In the rows, zero is written as 128.
Each path below is one point turned by a fixed rotation once a step. After each direction that follows a path, write how fast that rotation turns it, in degrees a step (0 if it stays still).
Each turn is a multiple of 5 degrees from 10 to 175, or 0.
Each row of a path follows its step; steps can be skipped.
Rotation 1:
step 0: [142 121 126 123 132 124 126 125 131 128 137 115 135 118 122 124 131 129
 128 123 126 132 124 126 140 118 140 136 136 134 129 132 116 120 141 132
 119 131 143 134 121 129 131 136 134 123 125 130 129]
step 1: [128 122 120 121 131 109 108 131 117 126 134 124 126 129 144 130 127 134
 133 117 135 135 138 121 121 134 127 133 125 129 133 131 131 125 128 129
 131 133 134 131 131 135 128 120 134 134 128 138 124]
step 2: [120 125 125 136 121 125 123 114 118 130 128 120 117 129 126 123 132 134
 133 127 121 121 134 130 147 122 119 135 122 128 134 128 131 120 140 121
 119 130 124 129 133 119 127 111 121 126 127 123 124]
step 3: [135 116 127 125 132 129 133 123 120 126 113 127 122 129 126 115 132 129
 125 121 130 137 117 128 133 134 148 131 117 124 132 115 128 126 136 135
 120 128 138 121 118 135 127 121 131 131 127 123 125]
step 4: [126 132 116 120 118 117 113 141 125 126 130 117 126 133 125 129 119 121
 133 115 123 124 117 132 133 131 135 124 125 122 119 130 121 131 127 121
 128 121 128 125 128 130 129 120 141 118 120 131 118]
step 5: [125 119 110 132 126 123 137 127 125 121 141 113 126 123 126 129 136 130
 118 130 126 128 130 123 139 131 122 135 125 136 119 127 116 133 135 129
 117 138 130 136 128 127 126 130 127 138 115 130 122]
step 6: [115 120 136 118 133 116 119 117 129 116 123 118 122 134 124 128 125 134
 122 111 130 132 137 127 128 136 132 133 131 131 141 122 133 133 131 131
 126 141 135 121 127 129 131 137 131 126 126 128 123]
step 7: [131 130 133 140 128 120 120 130 137 121 131 123 119 118 125 124 124 124
 131 110 125 130 129 127 141 128 129 131 125 130 115 130 133 126 133 123
 124 132 131 129 132 134 136 105 124 119 134 123 133]
step 8: [119 127 121 129 133 122 139 123 128 128 129 127 131 135 135 115 122 133
 128 126 132 139 128 130 139 136 136 119 125 138 128 122 124 122 133 129
 123 114 135 133 123 133 137 115 125 142 115 133 120]
step 9: [119 120 123 127 130 135 119 128 119 121 132 120 124 125 129 133 124 130
 138 112 131 111 128 138 133 133 137 123 130 129 128 129 136 129 128 124
 109 122 125 125 118 129 129 138 135 125 124 129 117]
Speeds:
[125 130 132 124 127 131 125 128 126 130 127 127 128 129 128 128 128 127
 127 125 128 126 130 127 127 132 128 127 126 127 126 127 128 125 128 131
 128 127 127 127 132 130 127 129 129 128 128 133 128] => 145
Rotation 2:
step 0: [134 129 125 122 134 139 125 144 126 125 133 119 139 127 125 131 126 123
 128 122 137 117 132 123 130 133 132 121 129 120 133 128 124 134 142 130
 120 131 124 121 121 126 122 117 128 125 130 124 142]
step 1: [124 137 129 130 112 134 127 132 123 123 134 122 117 132 133 129 134 132
 117 140 127 126 128 118 126 126 125 128 135 121 123 134 130 125 131 127
 128 131 125 136 143 125 125 121 126 134 111 133 122]
step 2: [127 125 131 125 127 120 133 130 126 135 127 135 113 126 128 129 119 124
 123 127 127 137 120 140 126 121 122 134 135 133 135 117 136 123 118 139
 124 128 124 126 133 116 118 139 122 121 130 127 138]
step 3: [128 118 136 123 131 119 132 127 128 138 116 131 129 126 128 128 138 129
 134 122 124 122 129 125 117 132 125 138 137 126 118 138 125 137 126 122
 127 122 142 123 114 132 123 124 127 121 134 136 127]
step 4: [127 133 127 142 125 123 121 122 136 125 144 126 127 122 128 113 129 129
 124 127 119 124 128 125 124 132 137 119 122 134 135 136 132 136 128 129
 129 131 138 121 132 136 136 122 134 129 136 119 131]
step 5: [125 127 127 117 133 122 122 138 137 123 119 119 129 131 124 130 138 137
 133 136 130 139 123 116 136 121 130 120 119 134 134 120 128 128 125 131
 130 134 115 123 132 135 128 136 127 131 124 124 120]
step 6: [123 121 124 128 127 136 129 120 131 122 112 125 129 120 135 127 116 121
 124 123 122 119 136 133 138 135 123 134 132 129 129 120 121 125 126 136
 132 126 123 141 123 124 128 131 131 133 126 132 113]
step 7: [124 123 132 132 127 135 135 127 129 135 140 136 137 119 122 136 127 128
 129 135 130 138 134 142 132 126 119 126 118 115 127 133 121 118 133 120
 126 129 136 132 126 130 132 128 125 127 141 135 133]
step 8: [145 132 125 130 119 124 119 135 120 123 131 133 132 129 126 134 119 129
 138 121 132 126 124 125 123 128 137 131 119 129 119 130 134 126 133 118
 133 140 119 121 122 122 123 113 129 127 124 129 132]
step 9: [131 133 125 130 132 136 140 121 124 126 129 133 122 138 128 131 140 134
 120 132 136 120 127 129 129 124 129 133 133 138 130 117 135 132 125 123
 137 123 135 123 144 122 134 125 134 129 115 125 121]
Speeds:
[126 128 129 129 127 128 126 124 128 132 123 129 125 129 127 132 127 128
 125 129 131 128 128 127 130 127 130 129 128 132 127 124 127 127 128 130
 127 127 128 131 128 129 128 128 127 128 129 128 129] => 95
[125 127 130 128 127 129 129 128 129 127 132 127 130 127 127 128 129 127
 130 128 128 124 126 126 125 125 132 128 124 129 124 126 127 128 128 127
 126 126 127 127 127 129 127 124 129 127 131 126 130] => 90
Rotation 3:
step 0: [121 122 135 125 128 122 129 132 117 134 126 130 138 125 119 124 131 125
 127 123 124 131 121 141 123 123 124 129 131 137 118 125 128 125 131 121
 138 138 121 134 134 124 136 127 117 118 124 134 132]
step 1: [138 129 131 122 119 127 127 129 129 139 129 127 134 137 119 121 127 127
 137 128 121 130 135 125 130 118 125 131 131 132 126 136 126 135 131 125
 136 138 145 128 125 131 129 125 117 139 119 132 128]
step 2: [121 131 130 128 119 126 132 115 126 125 134 138 132 129 135 119 120 124
 127 127 122 116 135 129 126 116 115 130 134 127 125 133 132 140 127 122
 129 135 130 123 131 127 122 129 127 117 129 121 120]
step 3: [125 135 127 130 131 127 132 132 123 124 121 125 128 115 127 128 124 113
 128 117 131 127 132 133 123 118 125 137 138 137 128 127 132 130 146 132
 129 133 135 130 121 128 120 131 131 134 131 121 129]
step 4: [121 127 128 121 124 127 127 123 121 136 129 122 125 127 122 133 124 129
 132 124 130 134 135 129 120 134 118 133 138 134 132 126 140 123 130 126
 133 130 131 124 120 117 139 135 132 119 111 122 131]
step 5: [135 135 132 110 134 131 127 123 126 122 132 126 123 129 126 120 135 139
 127 130 126 138 135 128 123 126 120 133 137 120 120 136 136 124 134 131
 136 135 137 133 134 136 124 127 132 128 125 124 130]
step 6: [110 138 130 122 125 121 135 127 126 129 138 132 132 123 130 113 138 127
 118 128 126 131 130 121 123 128 129 138 128 128 122 129 121 130 127 126
 125 135 131 133 122 129 133 135 138 129 125 128 119]
step 7: [128 122 115 125 135 115 139 129 125 127 132 126 129 119 130 124 129 124
 132 124 124 127 134 122 126 130 131 130 135 126 132 115 129 128 129 119
 140 135 139 125 135 126 130 135 135 143 130 123 130]
step 8: [126 130 130 123 130 117 127 127 136 123 144 128 120 128 130 123 123 124
 129 127 124 135 127 121 126 137 133 132 125 129 138 124 140 139 132 142
 132 131 131 123 132 120 129 133 124 120 122 120 132]
step 9: [132 134 135 120 126 132 125 128 133 119 124 140 135 117 121 128 136 128
 119 125 129 136 127 127 128 135 136 118 137 125 129 126 135 134 138 129
 137 134 123 131 136 127 138 131 132 127 133 118 122]
Speeds:
[131 134 126 129 126 131 127 126 127 129 130 130 128 130 130 125 130 131
 126 127 129 130 128 127 132 129 126 126 128 130 126 128 128 129 129 128
 129 128 128 127 127 127 127 127 129 127 132 127 125] => 100
[132 127 128 124 130 128 125 129 129 127 129 127 124 130 129 127 127 126
 128 130 129 126 130 128 126 131 126 125 127 126 130 128 127 130 127 128
 127 131 130 125 128 131 128 126 126 125 125 128 126] => 110
Rotation 4:
step 0: [133 124 126 129 128 123 130 134 143 134 126 131 119 138 137 135 130 126
 133 129 144 136 126 128 130 129 128 128 142 132 136 133 139 128 136 124
 133 122 136 135 124 126 135 137 137 139 139 132 122]
step 1: [140 121 115 136 130 133 125 128 123 127 136 120 124 122 142 123 133 133
 124 122 130 121 120 115 132 121 133 116 130 123 122 136 134 115 131 131
 124 118 133 126 123 124 127 128 126 131 128 121 117]
step 2: [131 131 125 134 131 128 132 140 132 138 123 135 130 116 127 121 121 135
 126 134 126 132 139 113 134 121 129 128 141 132 127 119 130 136 127 136
 126 136 139 120 128 130 129 129 117 121 125 114 122]
step 3: [120 130 120 125 139 127 136 141 140 123 118 141 126 141 122 133 126 123
 122 128 130 126 120 126 134 121 133 126 138 126 131 135 134 121 122 131
 137 131 131 126 123 136 131 126 135 132 114 126 131]
step 4: [133 120 124 136 125 128 129 125 135 116 140 125 133 136 117 137 125 124
 133 126 127 125 124 114 135 129 131 127 136 131 116 131 134 115 125 131
 128 134 134 141 128 131 126 122 126 132 142 133 119]
step 5: [143 125 133 128 123 138 124 130 132 123 126 131 127 123 138 123 125 129
 136 119 127 142 135 116 132 118 128 122 137 118 129 126 126 128 119 127
 138 136 129 137 136 119 114 128 125 127 123 124 132]
step 6: [124 118 126 132 128 138 140 132 147 132 124 132 121 123 125 122 116 128
 129 120 134 128 114 141 131 119 130 132 132 125 134 124 128 125 131 130
 133 134 130 124 132 122 130 143 128 123 128 125 121]
step 7: [119 118 123 126 129 136 138 132 122 133 131 125 129 131 119 134 134 122
 130 132 125 124 126 112 131 122 123 120 126 133 131 126 132 105 138 129
 136 125 122 133 129 124 131 131 131 116 128 121 124]
step 8: [130 126 133 128 115 120 140 139 126 133 122 139 112 133 138 127 124 132
 126 123 118 134 137 114 127 130 121 132 136 127 125 124 134 122 132 130
 131 128 132 139 136 131 130 124 123 132 140 127 131]
step 9: [135 129 127 126 132 139 128 127 141 117 120 140 112 125 136 126 135 121
 129 123 133 128 116 123 123 114 126 127 130 122 126 128 119 125 131 142
 126 124 131 125 120 123 138 124 125 136 133 128 129]
Speeds:
[125 128 127 129 126 128 126 127 127 127 129 126 130 121 127 129 129 128
 127 131 127 128 127 122 126 130 129 129 127 131 129 128 126 127 128 129
 130 130 128 128 127 126 128 128 129 129 128 130 126] => 130
[126 129 128 127 128 124 127 127 126 124 128 128 127 128 127 125 128 128
 128 126 128 128 133 126 130 128 130 124 127 127 126 127 130 124 130 126
 125 130 129 125 129 126 127 131 129 127 130 130 127] => 115
Rotation 5:
step 0: [128 127 131 135 123 124 130 123 122 136 124 128 114 122 125 128 126 135
 126 135 130 113 128 123 131 134 127 122 129 126 142 132 124 126 124 137
 135 120 116 135 130 122 131 139 121 132 147 139 129]
step 1: [135 125 131 127 139 135 123 137 119 128 125 116 123 135 142 123 129 129
 120 131 129 130 123 123 120 138 120 119 120 128 134 128 146 122 137 128
 123 132 126 127 123 119 127 137 131 120 140 128 127]
step 2: [120 128 134 117 128 123 121 130 120 133 134 140 124 129 126 141 136 129
 125 135 132 121 119 123 125 133 120 126 129 120 133 130 124 122 133 121
 123 133 125 142 133 129 116 133 145 117 126 127 132]
step 3: [122 136 139 147 134 139 118 128 120 143 123 138 121 124 129 121 120 127
 131 129 126 129 122 129 118 126 122 124 129 128 139 130 131 131 125 130
 125 119 120 134 134 130 126 123 129 126 119 132 131]
step 4: [123 127 129 113 134 134 111 135 139 140 131 121 121 123 136 128 121 135
 128 121 132 131 124 119 128 127 118 119 129 135 133 122 135 137 124 134
 127 136 135 133 134 126 128 131 127 132 122 129 118]
step 5: [131 146 124 123 125 119 123 125 126 125 129 128 128 131 132 140 128 133
 121 136 119 133 122 128 127 124 120 131 135 119 137 121 127 133 118 125
 125 120 136 141 133 118 136 128 134 130 126 143 123]
step 6: [130 138 131 132 134 130 135 141 127 121 115 135 124 128 133 130 119 140
 141 139 119 130 131 125 129 125 118 124 131 140 133 117 127 128 136 123
 124 133 120 131 129 117 135 121 127 130 122 122 131]
step 7: [130 141 125 115 138 124 132 119 140 129 138 126 132 132 135 126 114 127
 121 127 136 125 128 131 142 129 117 119 132 126 138 131 127 133 135 128
 126 134 120 131 128 129 127 124 129 130 117 118 140]
step 8: [130 141 119 125 140 112 124 123 122 132 126 129 121 129 120 132 120 126
 136 124 118 133 135 125 125 131 128 131 138 123 132 131 126 119 124 141
 136 125 115 133 122 128 132 139 122 130 121 132 131]
step 9: [129 135 122 127 144 135 137 132 129 125 125 122 127 131 136 131 128 132
 124 117 129 125 125 130 118 134 128 120 136 146 123 121 132 116 124 137
 139 123 124 133 121 122 129 122 136 127 134 119 126]
Speeds:
[123 128 127 128 126 128 123 130 127 129 127 128 128 126 126 127 129 126
 125 125 128 129 125 129 125 127 127 130 129 130 125 127 129 127 126 130
 127 127 128 130 127 131 128 125 129 128 127 126 126] => 55
